In the rows, 128 means zero.
which system made each run:
run 1, tapot (11 x 20):
[[129 130 139 146 124 169 158  95 146 113 106 113 130 132 138 109 140 151
  111  74]
 [118 144 132  86 172 167 140 131 141 142 135 108 118 104 114 108 174 131
  135 128]
 [107 151 136  93 113 126 110 142 128 138 160 134 119 119 108 111 114 115
  162 191]
 [139 141 150 148  83 117 125 154 142 112 117 145 144 150 121 138  63 104
  141 134]
 [148 124 131 141 124 124 168 129 132 140  99 133 172 122 150 143 114 136
  133  57]
 [117 123 121 122 151 168 146 120  93 149 147 149 139  85 138 126 176 167
  141 109]
 [ 75 168 126 128 112 158 104 139 132 109 155 136  98  94 111 110 148 137
  114 174]
 [119 178 151 135  93 119 121 112 183 102 118 104 120 161 116 105  92 111
  129 141]
 [179 126 150 106 148 137 171 113 156 145 120 121 163 159 124 129 109  97
  164  90]
 [140 105 123  92 139 141 152 158  90 178 161 153 162  83 133 148 143 125
  157 122]
 [ 86 147 133 157  76 129  99 161  96 134 149 166 120  81 133 135 121 166
  120 154]]
run 2, tapot (11 x 20):
[[ 81 145 134 128 119  93  95 137 109 100 115 131 114 123 123  87 114 161
  185 151]
 [119 118 116 144 131 163 123 116 152  60 106 159 160 166 115 120  81 104
  128 127]
 [135 103 108  85 124 153 190 132 149 140 106  87 154 120 149 124 114 134
   96 106]
 [152 133 145 108 145 146 135 174  92 159 133 115 105 116 136 110 152 183
  168 150]
 [ 95 176 104 145 136 113  98 163 118  92 129 161 126 124 118 131 123 115
  159 164]
 [115 131 114 144  82 123 150  89 142  84 126 118 175 154 146 112  90 112
  111 123]
 [175 114 149 119 144 180 162 137 142 150 119 103 152 139 147 118 139 143
  101  93]
 [128 165 116  96 167 126 132 159 114 177 139 128 112 100 132 138 166 157
  151 149]
 [105 165 121 152  93 108 109 121 103  98 158 156 112 131 117 126 118 115
  165 181]
 [138 136 139 164  91 127 130 122 154  87 120 121 168 150 132 118  99  89
   91  99]
 [154 117 142 103 153 138 153 112 148 177 121 108 163 124 155 126 145 154
  112  80]]
run 3, Femim (11 x 20):
[[124 148 163  99 104 119 123  84  97 174 190 178 161 131 133 119 112 155
  222 160]
 [ 95 108 119 162 103 200 122 127 119  83 144 216 140  91  91 162 107  95
  111 119]
 [ 87  95 173 121  84 127 140 134 176 141  69 110 104  88 121 115  83 167
  104  68]
 [146 165 174 102 167 169 141 117 132 150 120 129 108 152 118  91 142 181
  220 127]
 [ 67 163  92  86 131 164 135 134 128 115 171 176 135  82  94 139 128  92
  162 175]
 [107  93 155 132  29 143 147 156 127 104 127 126 135 112 121 116  54 121
  108 144]
 [169 149 176 137 144 161 139 185 160 152  74 149 137 145 130 142  93 169
  155  80]
 [ 85 179  98  88 155 133 170  94 132 166 130 161 147  96 142 151 138 168
  187 118]
 [ 83 128 113 146  66 194 158 114  86  79 165 135 123  88 120  97 140 135
  133 153]
 [112 154 178 144  93 164  98 203 175 104  98 112 117 109 110  94 100 133
   89 123]
 [141 186 155  81 140 126 146 119 193 169 111 129 151 166 137 131  80 149
  172 131]]
run 4, zalo (11 x 20):
[[170 135 106 177 127  50 121 106 105 133 109 108 123 176 166 154 129 148
  111 130]
 [139 119 105 184 179 105  88 116  87  82 126 133 129 142 127 118 186 112
  122 112]
 [117  95 116 126 162 105  62 109 139 133 140 120 139 127 143 124 158 128
   42 140]
 [181  96 147 152 136 120  82 118 126 139 130 123  82 181 131 148 125 145
   84 168]
 [166 107 107 156 159  76 106 169 109 123 100 127  86 147 115 173 132  94
  122 131]
 [140  73 113 150 144  55  95 104  85 125 134 134 166 130 143 137 143 109
  119 104]
 [122  78 132 171 146 143  60 113  95 110 136 167 133 124 135 130 148 161
   84 126]
 [122 106 117 143 153 104  70 132 150 130  86 131  73 150 129 157 116 175
   71 150]
 [158  87 109 135 161  65 109 112 112 104  95  99  80 182 122 132 118 121
  148 150]
 [138  52 113 132 165  90  84 149  79  99 138 124 147 126 119 110 153  79
  120 130]
 [130  64 140 138 129 117  56 146 107 148 148 162 165 125 150 139 120 148
   70 147]]
run 5, Kibad (11 x 20):
[[147 154  95 135 186 146 128 107 130 104 157 136 143 133 106 133 191  59
  123 118]
 [123  97 144  95  86 113 129  96 133 149 179  88 175 117 145  99 128  96
   84 144]
 [168 112 194 158 106 104  77 157 124 167 131 133  86 138 120 142 118 151
  117 146]
 [125 165 104 149 172  72 117 115 158 146  97 156 111 125 121 189 135 113
  131  95]
 [129  91  96 148 124 126 163  46 100  94 139 130 167 140 142 125 138 112
  137  91]
 [116  76 155 140 115 160  97 142 105 102 141 101 116  97 116  76 163 129
   74 126]
 [103 149 164  95 146  89  73 125 174 160 117 110  80 134 107 113 121 149
  131 160]
 [167 131 108 123 156 113 147  94 140 132 128 161 110 179 105 188  95  86
  167 151]
 [151  64  97 130 122 119 171 150  95 118 123 115 175 110 139 143 125  79
   99  85]
 [106  84 164 135 120 104  82 143  95 141 121 113 150 100 161  85 144 198
  111 107]
 [ 91 162 123 147 159 134  66 101 153 117 113 167  72 146 113 147 130 173
  118 171]]
run 6, vezu (11 x 20):
[[110 130 161  58 151 142  84 183 135 155 137  99 123 124 131  70 125 181
  146 200]
 [130 180  93 117 129 120 131 178 133 134 130 175  84 136 104 192  87 104
  160 204]
 [137 124  93 150  68 104 203 135 117  86  96 125 176 143 147 146  59  96
  151  95]
 [141 120 161 150 140 175 129 169  90 102 118 120 200 114 155  64 162 165
  149  65]
 [ 71 185 110 109 170 158  80 159 143 153 134 140 120  84 151 123 178 197
   79 160]
 [106 186  97 134  82 119 141 102 167 100 118 102  49 168 119 147  89 133
  104 214]
 [179 137 139 136 110 131 194 141 149  82 114  83 128 158  93 107 111  30
  164  94]
 [144 131 151  80 154 133 140 162 110 175 171 125 245  92 154  90 159 114
  160  84]
 [122 160 136 145 109 156  84 146  93 186 181 188 143 107 167 162 138 208
   91 191]
 [118 172 115 201  64 119 151 125 160 108  77 128  31 128 117 189  94 154
   79 125]
 [121 159 141 141 128 108 182  77 163  69  82  65 124 144 110  65 142  89
  186  44]]
run 7, bifi (11 x 20):
[[162 150 201 136 114 181 108 143 130 130 165 126 177 144 133  69 134 134
  148 121]
 [147 195 133 116 158 170 138 141 163 190 149 168 141 113 129 181 143 134
  119 129]
 [138 176 118 142  73 113 189  61 126 144 154 118 104 134 135 156 124 122
  154 137]
 [123 158 175 178  91 150 132 125 113  97 144 120 113 101 100  86 163 104
  157  84]
 [ 89 164 159 100 167 165  94 102 166 147 149 155 170 107 120  97 159 146
  141 103]
 [147 139 144  98 124 186 143  76 154 163 165 159 107 151 113 161 106 139
  136 179]
 [143 146 152 125  78 125 182 139 142 146 137 113  80  95  90 150 118  78
  160 118]
 [116 148 169 135 117 102 136 118 109 135 136 140 168 103 126  91 138 131
  208  71]
 [109 134 138 139 146 206 114  92 119 126 154 203 157 115 124 134 141 161
  139 117]
 [ 93 147 122 100  93 183 166  90 180 144 129 134  83 105 111 154 106 143
   95 149]
 [139 150 170 111  98 115 164 126 147 132 108  83  67 131 100  98 115 127
  198 123]]
run 8, zalo (11 x 20):
[[167 162 132 147 139 187 135 181 141 130 154 147 148 118 116 152 151  75
   88 128]
 [154 160 117 134 107  98 166 112 141 188 133 119 151 125 168 178 123 146
   93 106]
 [142 173 128 186 121 135 154  89  92 114 139 136 107 129 131 132 171 142
  163 106]
 [ 79 164 125 133 144 119 110 109 162 111 129 114 123  90 111 107 171 106
  101  96]
 [146 123 170 112 126 148 118  70 174 147 151 105 125 157 121 105 132 123
  104 132]
 [178 122 148 118 142 166 148 155 137 152 135 129  84 125  92 156 136  96
  132 139]
 [136 126 128 121 103  78 158 135 116 169 142 129 132  94 127 163 121  98
  147 107]
 [117 130 152 171  98 134 128  93 103 117 148 170 156 110 128 128 130 134
  155  88]
 [ 84 140 131 132 144 163 119 109 164 120 103 151 121 105 119 133 132 159
  100  94]
 [122 128 135  93 134 130 146  87 161 142 109  91  85 143 121 113 122 160
  137 140]
 [139 121 143 104 129 131 143 144 116 120 146 103  92 121  91 103 143  91
  173 148]]
run 9, vezu (11 x 20):
[[120 160 140  79 152 118 123 148 177 182 132 161 183 116 130 156  96 117
  137 119]
 [157 136 110 141 107 157 168 100  90 149 136 157 134 155 161 164 103 186
  153 156]
 [123 121 118 176 100 139 158 157  88 105 105 109  89  82 127 133 158 136
  113  91]
 [ 67 162 154 125 121 100  93 122 156 106 119 103 143 103 122  67 140 133
  133 102]
 [124 162 134  98 154 189 109  99 171 117 155 157 130 157 107 116 125 114
  137 176]
 [163 110 107  85 113 159 197 139 138 161 134 108 108 126 129 169 103 112
  109 154]
 [155 128 156 137  86  80 154 172  79 157 130 100 131 112 141 117 120 136
  176 113]
 [ 95 175 144 172 127 121  90 138 114 119 145 188 164  94 123 131 144 130
  157  95]
 [ 85 140 110 137 113 183 130  80 163 106 121 153 142 132 141 134 111 168
   75 125]
 [151 118 142 114 127 177 167 124 148 121 105  70  64 140 116 104 138 158
  116 136]
 [123 158 131  86 141  91 144 156 125 149 143  91 105 100 101 108 160  86
  180 138]]
run 10, bifi (11 x 20):
[[122 114 135 117 131 189  97 167 142 127 118 185 101 137 113 156  78 166
  123 188]
 [120 143  88  96 125  97 187 138 175 123  75 110 101 137 115 171  75  97
  140 122]
 [150  94 126 136 120 116 181 128  69  90 115  89 148 137 139  74 137 126
  191  95]
 [ 94 127 117 128 152 180  98 180  87 117 145 162 173  78 143 108 167 162
  112 131]
 [ 89 171 104 105 101 141 120 115 174 141 122 150 129 148 152 157  73 178
   87 192]
 [176 153 134 147 108 126 176 133 161  95  81  85  68 182 107 136  89 101
  144 131]
 [145 137 120 115 174 111 163 151  98 111 130  85 164 106 125  77 192  87
  180  74]
 [108 122 121 111 131 165  95 123  74 143 199 164 204 109 165 102 154 164
  114 173]
 [120 169 139 149  70 159 113 148 177 149 127 163  99 133 128 186  67 150
   59 175]
 [161 176 138 148 122  74 179 108 184 122  62  75  78 169 117 143 102 111
  160  78]
 [157 115 122 138 190 134 147 100  63  93 149 100 151 130 124  69 219 106
  194  85]]
run 11, Gefe (11 x 20):
[[134 114 100 159 147  64 111  88 114 118 138 109 161 128 142 132 171  83
   84  87]
 [143  67 151 138 128 110  71 118 121 139 126  99 118 142 148 109 137 165
   55 145]
 [144 121 121 127 166  93  91 155 141 158  90 138  48 140 114 181 118 155
  119 161]
 [127 149  84 146 135  34 149  89 125 121 107 118 107 150 132 167 123 101
  154 122]
 [155  77 119 169 134  78 102  96  89  89 135  95 156 150 146 100 161  97
   97  97]
 [133  68 146 114 167 105  53 161 131 160 119 109 126 122 141 126 143 156
   54 138]
 [124 126  99 117 146  79 105 121 146 156  94 145  63 157 132 192  88 172
  120 182]
 [152 135  70 176 135  60 164  94 108  89  94 115  92 160 125 168 132  89
  149 112]
 [141  84 128 151 149  65  96 114 105 104 123  68 169 134 153  74 174 107
   89  75]
 [129  75 145 111 171 108  27 142 128 158 132 127 122 145 144 120 135 174
   64 176]
 [135 131  72 126 146  91 127 130 145 149  94 151  54 155 125 221  92 140
  102 187]]
run 12, Femim (11 x 20):
[[123 188 121 111 157 142 132 128  98 133 151 132 158 140 149  91 156 170
  196 154]
 [ 83 147  84 125 100 171 128 130 130  84 159 154 151 104 122 132 120  94
   84 170]
 [143 120 153 141  66 135 153 153 162 123  95  88 108 138 136 123  78 139
   79 121]
 [175 186 150 124 165 127 153 153 145 166 107 122 128 147 138 138 137 153
  180 105]
 [ 92 170  88 114 125 130 150 101 100 142 176 158 166  90 139 139 159 117
  151 143]
 [107 116 138 168  58 169 126 128 116  94 150 130 133 104 130 108 119 125
   69 136]
 [145 160 180 141 133 138 107 153 193 141  83 110 109 146 123 126 109 151
  104  97]
 [133 186 124  90 158 118 166  84 152 162 138 127 135 143 124 136 134 123
  193 127]
 [119 124 111 128  93 163 165 123  81 112 187 147 139  84 111 127 149  82
  141 146]
 [119 112 178 158  73 138  87 180 136 140 127 133 131  93 129 124 104 142
   70 120]
 [143 167 167 135 146 125 111 100 184 156  96 150 131 169 137 141  95 181
  147 107]]
run 13, Kibad (11 x 20):
[[168 151 139 206 102  88 117 120 133 131 116 100  93 145 141 152 153 125
   63 103]
 [144 163 133 168 167  73 107  83 130 123 126  91 125 142 132 106 194 112
  131  79]
 [138 118 132 131 154 124  90  59 126 119 187 128 148 145 117 104 179  84
  105 141]
 [143  92 156 125  99 104  92 108 154 149 158 107 108 132 112 135 122  83
   62 154]
 [173 109 158 144 135  52 106 123 143 170 103 113  91 149 120 161 114 118
  133 107]
 [143  94 101 152 182  78 114  92 102 133 121 156 141 134 133 165 155 109
  138  87]
 [ 94  67 107 141 127 115 102  74 107  94 140 126 151 115 138 112 144 125
   73 115]
 [115  88 157 134 120 117  80 108 149 109 107  97  69 143 113  97 125 149
   89 144]
 [147 125 122 104 189  92 109 119 164 129  97 110  69 163  96 141 130 102
  152 144]
 [157  74  88  95 166  96 146 107 109 127 139 126 164 151 134 146 124  74
  140 136]
 [137  40 129 131 113 105  94 151  88 131 132 120 161 120 152 122 114 139
   75 132]]
run 14, Gefe (11 x 20):
[[126 126 123 115 130 148 162 148 148 188 125 173 199  74 155 185 118 134
   90  59]
 [105 123 137 146  93 177 164  71 100 129 111 138 106 121 157 116 123 242
  151 110]
 [ 87 172 119 146 158 182 127 150 126  77 121 133  60  85  77 101 190 117
  155 124]
 [ 68 181 138  82 101 112 114 111 195 106 149  99 154 121 108  80 105  70
  127 151]
 [189  93 169 105 116 179 133 120 140 127 165 145 169 185 110 121  79  79
  145 162]
 [178 108 135  91 130 156 188 180 107 206 142 137 157  87 142 175 130 130
  138 102]
 [ 94 158 133 154  75 120 153 128  71 149 136 158 143  85 164 127 127 212
  171 114]
 [ 72 165 123 189 130 184 101 123 132  62 115 180 122  98 105 113 149 140
  122  96]
 [ 82 141 140  87 139 175 134  86 218  99 107  99 120 128  98  89 119 108
   95 111]
 [165 116 161  62 134 165 152 117 144 134 159  94 104 164  97  92 116 101
  182 183]
 [161 143 133  99 107 123 163 190  88 170 188 141 161  96 118 149 128  71
  174 158]]

runs to name:
run 15 (2 x 20):
[[153 102 134 123 132  89 114 119 116 187 144 193 168 137 142 197  86 131
  138 129]
 [119  93  97 187  99 114 147 118 100 121 100 164 128 102 150 187 114 152
   79  80]]
 => Kibad
run 16 (2 x 20):
[[155 161 147 174 118 119 118 177 102 165 130 136  65 100 118 169 159 151
  126 131]
 [ 96 169 120 178 134  59  94  86 126  93 125 139 127 123 119 117 159 107
  150  95]]
 => tapot
run 17 (2 x 20):
[[124 172 132 160  92 119 119  95 112 138 175 151 150 126 142 138 140 128
  123 144]
 [125 165 126 172 119 148 127 114 163  97 110 135 121 135 121 143 128 115
   94 103]]
 => zalo
run 18 (2 x 20):
[[118 155 128 182  94 155  86 199 124  70 129 190 141 135 106 144  79  95
  121 166]
 [114 120 133 113 110  96 155 132 192 136  60 129 183 136 152 145  52 143
  108  55]]
 => Femim
run 19 (2 x 20):
[[170 164 145 169  84 163 176 193  92 121 142 161 165 108 125 147 114  88
  173 102]
 [ 90 195 115 144 111 141 167 106 136 136 121 145 192  94 168 131 137 170
  131  66]]
 => bifi
run 20 (2 x 20):
[[161 113 170 205  87 194 135 122 105  71 138 130 123 135 116  95 149 113
  108  94]
 [107 146 186  89 160 149  96 164 187 177 116 114 125  81 109 102 152 141
  110  86]]
 => Gefe
run 21 (2 x 20):
[[155 113 152 162 102 150 131 107 113 137 130 156 107 147 128 144 108 158
  140 134]
 [107 146 113 138 140 129 145 130 144 120 103 130  98  93 108 146 144 117
  123  94]]
 => bifi
run 22 (2 x 20):
[[161 102 167 143 127 152 110 151  87 175 171 166 138  90 123 148 157 135
  130 109]
 [ 85 153 121 141 108  95 119  99 143 164 130 176 121  96 134 178 112 150
  115 119]]
 => bifi
run 23 (2 x 20):
[[112  91 128  77 139 136 124 169 112 128 120 122 134 115 121 104 109 148
  155 155]
 [114 123 115 101 137 133 116 161 129 132 111 159 131 133 132 146  85 159
  142 164]]
 => Kibad
run 24 (2 x 20):
[[130 121 129 176  61  71 138  84 119 109 157 109 174 123 143 127 122  69
   91  90]
 [156 104 212 180 124 132  75 118 130 132 127 117 123 126 120  95 159 140
  107  65]]
 => Kibad
run 25 (2 x 20):
[[141 149 149 178 142 133 107 163 121 120 107 156 130 125 129 136 137 142
  132  86]
 [ 94 152 122 119 155 130 119  76 164 137 120 135 137 117 135 131 144 150
  110 105]]
 => Gefe
run 26 (2 x 20):
[[127 110 132 138 116 148 170 145  72 120 137 178 141  86 107 136 125 115
  213  97]
 [ 55 116 138 115 103 169 117 155 122 118 136 175 168  52 115 105 121 139
  130 102]]
 => Kibad
run 27 (2 x 20):
[[135 154 144 100 157 147 127 135 142 171 126 109  61 119 117 131 162 170
  138 150]
 [108 163 101 116 100  83 153 110 120 127 152 121  92 113 103 147 128  89
  160 166]]
 => vezu
run 28 (2 x 20):
[[111 158 103 112 141 110 161 148 134  89 122  50 141 103 128  68 180  81
  117 105]
 [154 130 181  94 132 138  83 119 120 146 188 116 171 157 139  63 135 134
  158 176]]
 => Kibad
run 29 (2 x 20):
[[150 129 154 113 108 155 171 152 127 172 120  71 164 100 178  96 147 188
   92  79]
 [124 203 141 123 186 165 101 149 125 160 139 162 106 119 127 127 178 186
  175 158]]
 => tapot
run 30 (2 x 20):
[[ 65 161 108  95 105 126 145 142 171 133 121 158 184  83 126 145  86 107
  112 112]
 [159 119 159 134  97 165 170  93 138 126 104 118 132 172 148 115  82 183
  153 116]]
 => bifi
